500 stands for zero in the data rows.
Some points, each followed by its number:
tensor([849, 379, 713, 587, 655, 598, 311, 635, 344, 638, 443, 350, 700, 540, 506, 537, 436, 581, 482, 392, 461, 660,
        565, 320, 385, 365, 481, 832, 556, 487, 377, 638, 475, 419, 638, 613, 586, 894, 400, 495, 433, 549, 342, 505]) 0
tensor([411, 450, 587, 642, 472, 501, 610, 704, 677, 475, 657, 754, 699, 753, 628, 612, 499, 403, 309, 350, 602, 518,
        728, 614, 536, 425, 540, 431, 529, 362, 523, 638, 513, 653, 396, 373, 391, 437, 499, 543, 637, 559, 652, 572]) 1
tensor([604, 485, 625, 495, 385, 480, 610, 562, 318, 477, 550, 448, 633, 597, 577, 341, 597, 592, 550, 594, 618, 526,
        333, 320, 656, 262, 412, 476, 524, 621, 328, 396, 453, 397, 638, 613, 706, 493, 621, 413, 620, 746, 466, 370]) 2
tensor([536, 561, 489, 349, 430, 379, 610, 437, 407, 494, 443, 548, 459, 555, 555, 352, 606, 445, 551, 489, 376, 400,
        474, 614, 467, 392, 460, 382, 490, 385, 427, 396, 530, 415, 396, 613, 438, 285, 405, 458, 639, 537, 492, 494]) 3
tensor([461, 606, 426, 554, 459, 436, 311, 215, 419, 537, 657, 366, 477, 263, 401, 224, 666, 366, 532, 473, 503, 342,
        351, 467, 412, 546, 358, 612, 399, 376, 674, 396, 237, 331, 396, 613, 559, 535, 493, 325, 411, 292, 212, 491]) 4
tensor([324, 445, 463, 690, 477, 282, 311, 548, 432, 588, 550, 474, 540, 419, 451, 492, 541, 227, 311, 703, 646, 420,
        431, 614, 632, 508, 313, 530, 264, 459, 529, 638, 338, 364, 396, 373, 351, 571, 658, 421, 349, 314, 357, 419]) 5
tensor([342, 695, 324, 667, 372, 498, 311, 807, 642, 640, 337, 506, 652, 395, 687, 641, 628, 486, 388, 366, 495, 346,
        555, 614, 522, 459, 302, 673, 592, 456, 327, 396, 427, 386, 396, 373, 397, 548, 735, 661, 343, 400, 417, 669]) 6
tensor([451, 573, 483, 289, 458, 572, 610, 380, 604, 543, 337, 471, 576, 549, 655, 270, 611, 434, 489, 361, 302, 388,
        495, 614, 486, 416, 511, 383, 620, 251, 404, 396, 497, 505, 396, 613, 541, 341, 406, 603, 673, 544, 534, 492]) 7
tensor([422, 624, 634, 311, 369, 739, 610, 452, 675, 607, 337, 481, 531, 427, 588, 388, 631, 497, 645, 446, 302, 559,
        506, 614, 465, 669, 576, 401, 520, 404, 562, 396, 566, 548, 638, 613, 560, 412, 377, 728, 701, 674, 602, 501]) 8
tensor([540, 627, 637, 357, 355, 572, 610, 507, 476, 568, 443, 541, 424, 445, 513, 478, 625, 516, 720, 577, 388, 570,
        566, 614, 453, 655, 531, 419, 363, 549, 570, 396, 608, 437, 638, 613, 481, 503, 382, 628, 680, 650, 565, 521]) 9
Which five points above are nearest to each new point by angle, seen from the average point of the numbered points? Their numbers follow each, nearest first.
tensor([654, 559, 268, 411, 506, 335, 610, 461, 443, 514, 443, 315, 352, 388, 497, 614, 515, 679, 624, 686, 657, 318,
        555, 320, 625, 390, 515, 610, 374, 721, 571, 396, 538, 424, 396, 373, 485, 421, 699, 450, 420, 481, 521, 481]) 2 5 4 6 3
tensor([421, 286, 364, 364, 648, 564, 460, 430, 400, 570, 337, 565, 469, 569, 240, 501, 260, 569, 422, 375, 393, 564,
        490, 467, 407, 474, 597, 480, 705, 501, 353, 638, 510, 660, 396, 613, 606, 454, 498, 589, 378, 304, 450, 394]) 0 7 1 3 5
tensor([514, 346, 557, 498, 573, 549, 610, 510, 470, 538, 550, 669, 546, 619, 528, 529, 338, 661, 484, 610, 581, 733,
        647, 467, 335, 544, 619, 622, 452, 631, 462, 638, 681, 546, 638, 613, 603, 502, 537, 506, 641, 657, 568, 398]) 0 1 9 2 8
tensor([473, 339, 399, 547, 734, 357, 460, 480, 406, 514, 550, 493, 477, 642, 479, 465, 290, 502, 454, 607, 501, 546,
        629, 614, 518, 430, 706, 451, 506, 485, 439, 638, 666, 559, 396, 613, 535, 481, 500, 459, 520, 398, 579, 351]) 1 5 0 3 2
tensor([703, 290, 653, 531, 660, 558, 460, 501, 316, 596, 443, 355, 652, 673, 466, 461, 277, 629, 469, 514, 521, 674,
        460, 320, 538, 308, 653, 553, 626, 546, 300, 638, 579, 571, 638, 613, 642, 643, 436, 514, 453, 606, 530, 350]) 0 2 1 9 8
tensor([540, 625, 638, 405, 346, 544, 610, 598, 414, 535, 550, 616, 409, 486, 456, 504, 588, 552, 713, 549, 456, 573,
        535, 614, 460, 639, 535, 409, 364, 589, 622, 396, 621, 457, 638, 613, 498, 500, 367, 608, 648, 647, 520, 537]) 9 8 3 2 1
tensor([421, 410, 639, 575, 611, 480, 460, 479, 479, 210, 550, 562, 258, 507, 402, 614, 373, 295, 475, 650, 413, 659,
        456, 614, 587, 698, 525, 277, 459, 555, 587, 638, 558, 580, 638, 373, 308, 503, 335, 398, 435, 463, 538, 492]) 5 1 9 3 8
tensor([574, 422, 600, 428, 633, 582, 610, 622, 500, 578, 550, 600, 457, 593, 471, 642, 364, 634, 648, 566, 502, 742,
        707, 614, 363, 672, 706, 562, 407, 644, 665, 638, 775, 594, 638, 613, 515, 610, 442, 597, 689, 673, 612, 441]) 9 8 1 0 2
tensor([288, 448, 526, 663, 485, 455, 460, 509, 663, 506, 657, 552, 645, 661, 581, 483, 428, 291, 285, 481, 634, 473,
        452, 614, 637, 470, 564, 307, 477, 325, 503, 638, 470, 679, 396, 373, 390, 464, 515, 565, 484, 412, 696, 491]) 1 5 6 7 3
tensor([469, 356, 434, 345, 511, 473, 610, 404, 405, 539, 337, 394, 458, 469, 192, 529, 431, 503, 441, 563, 587, 420,
        319, 320, 741, 404, 450, 482, 544, 613, 592, 638, 306, 590, 396, 373, 551, 329, 697, 564, 379, 387, 423, 291]) 5 2 4 3 0
tensor([712, 564, 366, 507, 508, 357, 460, 446, 363, 514, 550, 283, 315, 423, 438, 629, 506, 640, 638, 580, 639, 316,
        571, 320, 574, 425, 541, 522, 396, 629, 609, 396, 537, 456, 396, 373, 438, 581, 509, 397, 319, 393, 549, 601]) 4 5 0 2 6
tensor([407, 527, 585, 341, 279, 691, 610, 334, 670, 581, 337, 522, 643, 477, 618, 305, 574, 495, 517, 462, 398, 550,
        302, 467, 419, 556, 546, 424, 546, 402, 343, 396, 472, 510, 638, 613, 648, 423, 476, 642, 655, 695, 596, 443]) 8 7 9 2 3
tensor([427, 452, 507, 646, 664, 517, 311, 545, 496, 658, 550, 391, 428, 303, 448, 540, 422, 477, 612, 751, 581, 674,
        633, 614, 488, 746, 575, 686, 258, 681, 744, 638, 562, 418, 638, 613, 592, 715, 626, 527, 490, 434, 412, 334]) 5 0 9 4 8
